128 stands for zero in the data rows.
Here are some points:
[112 164  96 137 113 133 123 125 108 152 150  93 126 172  93  93 119  89
  91  86 168 130 156 119 152 189 101  77 170 109  96  49 119  93  94 123
  93 163 133 111  82]
[209 139  90 101 118 128 145 177 131 110 107 153 129 121  80  93  85 111
 142  85 255  79 162 137 184 200 120 126 158  66 131  64 148 123 183 171
 127 153  74  86 137]
[159 121 131 162 126 133 116 121 137 117 131  60 154  99 108 104 123 129
 130 147 160 152 126  91 196 140 141 116 135 140 106  99 162 128 112 106
 104 155 114 105  99]
[182 133 109 156 116 101 107 106  85 184 146  86 120  92  81 111 135 120
 110  80 191 103 157 102 150 185 113 102 176 134  90 113 141 112 134 116
  88 135 133 136 133]
[164 158 111 106 102  92 129 134 154 103 155 159 108  94  74  66 150 160
 119  77 176 108 184 123 186 164  92 147 112 154 149 156 119 155 136 144
 128 128 114  82 137]
[137 126 136 123 125 117 148 119 147  67 175 105 116 120 121 122 113 146
 121 154 140 125  96 147 125 146 112 140  95 171 152 134 101 117 175 139
 145 146 141 136 140]
[166 167 114 146  64 163 151 146  98 129 140 127 127 138  87  12 154  93
 169  55 192  64 141 199 138 244 134  96 137 137 108   6 106  85  89 119
 160 204 157 105  51]
[146 171 133 173  90 123 181 166 113  89 127 184 113 126  53  14  92 100
 205  81 250  60 133 158 138 255  93  74 163 115  96   0 110  68 186 223
 111 204 153  50  44]
[163 129  73 113  74  69 147 110 147 156  93 118 113  91 101  89 125 101
 137  76 186  61 162 117 182 145 124 125 121 192 113 134 127 102 171  93
 127 118 145 105 148]
[  0 110 154 114 235 143  44 147 119 255  45  90 120 114 255 255  32 161
  89 151   7 158 112  89  98   0 178 179 132   0 123 243 151 122 133  39
 140  48  68 212 184]
[164 135 125 112 118  90  92 103 148  80 134 106 141  94  71 125 109  93
  63 139 185 121 171 138 148 183 114  89 135 147 105 157  96 101 193 137
 148 132 118 123 130]
[209 135 130 130  64 148 135 148 149  76 196 141 126 101  62  45 175  91
 146  46 159  82 136 140 123 210 114  74  53 124 115  15 122 144  95 137
 139 184 171  68  87]
[ 72 159 166 177 140 220 145 139  77 152 111 119 110 203 221 162  89  85
 119 111  21 187  72 139  78  59 132 159 116  93 160 105 153 148  76 144
 156 120 138 208  76]
[131 163  94 121  83  79 160 133 154 125 106 200 108 100 136 135  96 130
 154 113 205 124 151 165 207 158  91 157 153  51 151  99 178 168 151  85
 121 135 112 113  94]
[121  94 177 103 145 151 119 150 119 106 112 134 130 143  93 159 178 146
 113 137 108 118 108 100  73 119 155 107 120 145 147 139 179 110 105 152
 169 132 121 136  79]
[144 132 134 155 111 102 137 136 137 120 110 104 140 133 107  78 135 128
 158 107 212  87 141 129 100 211 114  86 119 111 123  60 145 126 118 158
 100 134 167 117  99]
[  0 110 126 115 213 148  69 115 117 237  73  57  83 115 255 255   0 163
  80 204  14 178  91  60  71   0 164 159 176  43 110 255 147 165 155 115
 189  36  64 238 194]
22 more points follow, each with its number after it:
[ 73 128 124 131 153 128  96 135 128 177  72 122 143 120 178 190  71 119
 129 156 104 149 118 100 109  70 146 154 140  88 110 152 153 136 138 115
 118 147 115 176 106] 0
[208  99 149 131  90 130 139 141 140  79 151 130 133 141  96  77 133 139
 101 165 167 140 124 108 152 142 124 131 100 166 141 139 124 155 125 135
 115 131 154  91  86] 1
[184 118 150 146 136 117 131  82 149 109 135 125 153 127 112 147 174 155
 130 112 113 146 131 122 121 113 122 140 112 138 137 144 171 160 145 109
 127  99 128 136 120] 2
[ 50 160 123 123 142 107 113 156 127 205  55 153 130 103 184 157  76 110
 128 104 115 110 121 130  93 113 118 137 184 100 104 159 133 119 151 135
 142 133 103 181 130] 3
[ 17  49 172 108 215 193 112  99 138 198 100  22 151 204 252 255  98 159
  95 255   0 209  76  50  87   0 130 215 122  80  84 199 144 136  97 116
 201  43 117 213 180] 4
[ 80 142 160 145 150 127 116 134 136  64 137 134 130 146 165 114  80  90
 141 134 178  86 150 118  58 170 141 118 145 151 166 121 150 104 144 145
 148 131 160 115 116] 5
[188 139  64 143  59  73 166 161 109 121 143 150 131  80  85  80 140  80
 165  50 222 124 160 133 144 198  85  46 122  64  96  95 134  93  93 117
 121 131 159  53  93] 6
[ 51  85 234  68 186 163 119  72 149 157 137 102 152 132 189 221 134 204
  60 219  25 131  71  93 114   0 167 190  97 166 164 255  93 164 114  79
 161  69  77 210 215] 7
[159 177 116 132 106 140 158 137 119  88 137 177 134 128  94  39 133 152
 111  85 133 125 125 168 148 172 127 114 128 178 113 116 109 153 103 132
 112 158 142 138  97] 8
[ 98 122 192 129 190 155 189 154 161 113 164 174 134 153 142 186 168 169
 148 156  34 154  81 139 115  18 155 175  80 152 202 172 133 179  82 150
 135 119 138 175 139] 9
[ 95 150 117  83 125 159 133 170 114 175 107 131 143  89 136 167 125 131
 174  54 136 130 165 134 128 144 124 121 135 109 149 144 140 108 103 145
 133 140 110 154  95] 10
[111 136 103 106 117  85 119 139 170 136 151 141 149 102 108  91 115 107
 139 132 203 114 140 124 164 171 116 153 145 134 133 125 160  90 139 140
 102 142 121  78  96] 11
[ 52 111 129 139 168 170  70 131  96 217  70 174 135 118 186 218  63 158
  90 162   0 148  82 113  62  22 139 177 115  99 163 185 133 197  84 131
 112  71 136 199 234] 12
[131 131 113 114 102 188 100 127 104 110 132  97 138 134 135 119 119  96
 137 111  83 110 125 132 110 122 125 135 124 111 139  98 130 117 144 118
 103 121 132 106 127] 13
[111 132 130 174 174 170 148 142  97 114 129 139 142 163 139 110 156 125
 164 121  57 124  92 145 108 193 125 112 122 137 105  76 134 138 105 150
 152 148 116 119  88] 14
[107  80 114 119 129 154 157 142  99 117 128 156 121 173 153 120 142 134
 121 122  82 131  78 151 117 128 112 132 144 121 128 152 111 129 112 157
 115 158 160 146 125] 15
[168 111 139 141  77 143 117 117 137 119 138 155 147 131  85  66 156 108
 143 159 154 130 106 168 119 203 105 108 161 157  75  70 146 153  93 147
  95 158 127 111  96] 16
[ 68  75 153 104 178 125 104 120 113 164 113  91 137 131 251 248 138 168
 103 236  44 169  93  76 130   0 153 134 123  85 125 224 163 167 102  88
 103  78 109 167 180] 17
[106  95 160 113 156 127 146 114 134  98 133 123 150 140 176 165 204 140
 130 199  70 154  86 183  91  64 168 132 105 163 192 169 100 133 142 100
 129  96 139 165 170] 18
[121 129 178  82 173 122 131  87 156 151 144  92 132 145 156 192  94 164
  44 172  83 147 118 122 105  17 170 180  99 179 164 218  96 154 144 104
 149 123 178 185 172] 19
[140 126 114 145 102  73 142 120 115 169 119  77 105 133 126  84 143  86
 137  99 200  84 146 113 130 199 121  83 179 101 124  65 129 125 178 170
 102 164 132 122  88] 20
[124 119 127 124 114 119 173  83 132 107 177 136 127 156 132 113 125 134
  89 167 113 126 133 163 142 115 113 152  49 161 126 116 102 169 109 128
 139 146 149 110 150] 21
Which three of these numbered points are nearest to each point below, looking only along the 3 directions in which the first points spread most? Their numbers follow each, nearest first.
[ 71 133  92 103 135 159 110  94 150 171  89 134 131 122 145 160 105 134
 157 135 132 126 149 117 114  99 140 108 143 128 120 108 136 140 161 102
 147 110 102 182 145] > 3 10 0
[ 65 102  81 115 157 130 104 128 134 212 100 116 117 125 197 212  81 125
  61 160  10 213 123  68  84  16 114 120 152  83 110 211 141 197  74  29
  98  70 128 179 219] > 17 12 7
[  0  40 163 100 218 196  63 134  92 233  90  57 150 159 227 255 102 179
  68 197   0 220 102  55  71   0 157 149 129  74 102 233 150 164  70  48
 123  59 117 216 213] > 4 17 12
[135  84 160  74 222 145 132  51 133 117 152 109 165 156 176 172 153 189
  81 176  38 177  96 111 111  22 179 155  78 160 162 186  99 187 137 139
 172 115 125 175 158] > 19 18 9
[208 132 169 121 143 148 132 100 140  93 198 153 107  75  93  88 167 171
 159  86  85 146 119 163 118  97 166  97  65 184 189 133  89 172 110 141
 138  82 124 101 135] > 21 1 2
[ 69 101 113 158 166 137 112 104 131 183  92  87 119 128 161 189 114 109
 179 148 120 179 136  71  98 102 100 162 117 101  90 165 151  87 156 108
 136  98  68 145 140] > 0 3 10
[192 157 130  59 150 123 159 104 138  40 168 211  99 114 138  92 169 165
 163 121 115 114 127 188 133  95 153 196  98 196 159 147 114 185 192 112
 160 135 132 110 173] > 2 1 21
[155 126  71 143  79 111  97 130 154 161 105 114  98  96  91  81 145 110
 138 134 175 148 162  89 176 120  94  83 125 110  63 134 128 112 144  77
 125 109 114  88 153] > 11 20 2
[156 131  80 182 100  79  71 149 122 113 122 164 110 132  81  72 150  73
 202  91 215  78 142 114 148 201 114 110 179 112 109  69 136  82 163 141
  67 221 121  79 111] > 6 20 11
[ 97  88 175 168 188 153 136 129 131 126 153 150 149 159 173 157 160 140
  80 176  36 194 116 104  87  97 164 147  63 115 119 139  98 122  27 114
  95  82 188 211 177] > 9 18 19
[192 122 144  77 140  93 114 148 106 123 133 173 120 109  78 123 117 152
 123 113 155 112 132 160 145  99 140 116 119 143 156 127  83 138 166 161
 136 113 121 148 174] > 2 11 1
[ 15 102 172 147 158 163 121 149 131 129  94 132 131 131 201 164 126  97
 146 162  51 184  83 156  79  72 158 172 138  90 165 159 101 155  98 169
 106 120 151 171 144] > 9 0 12
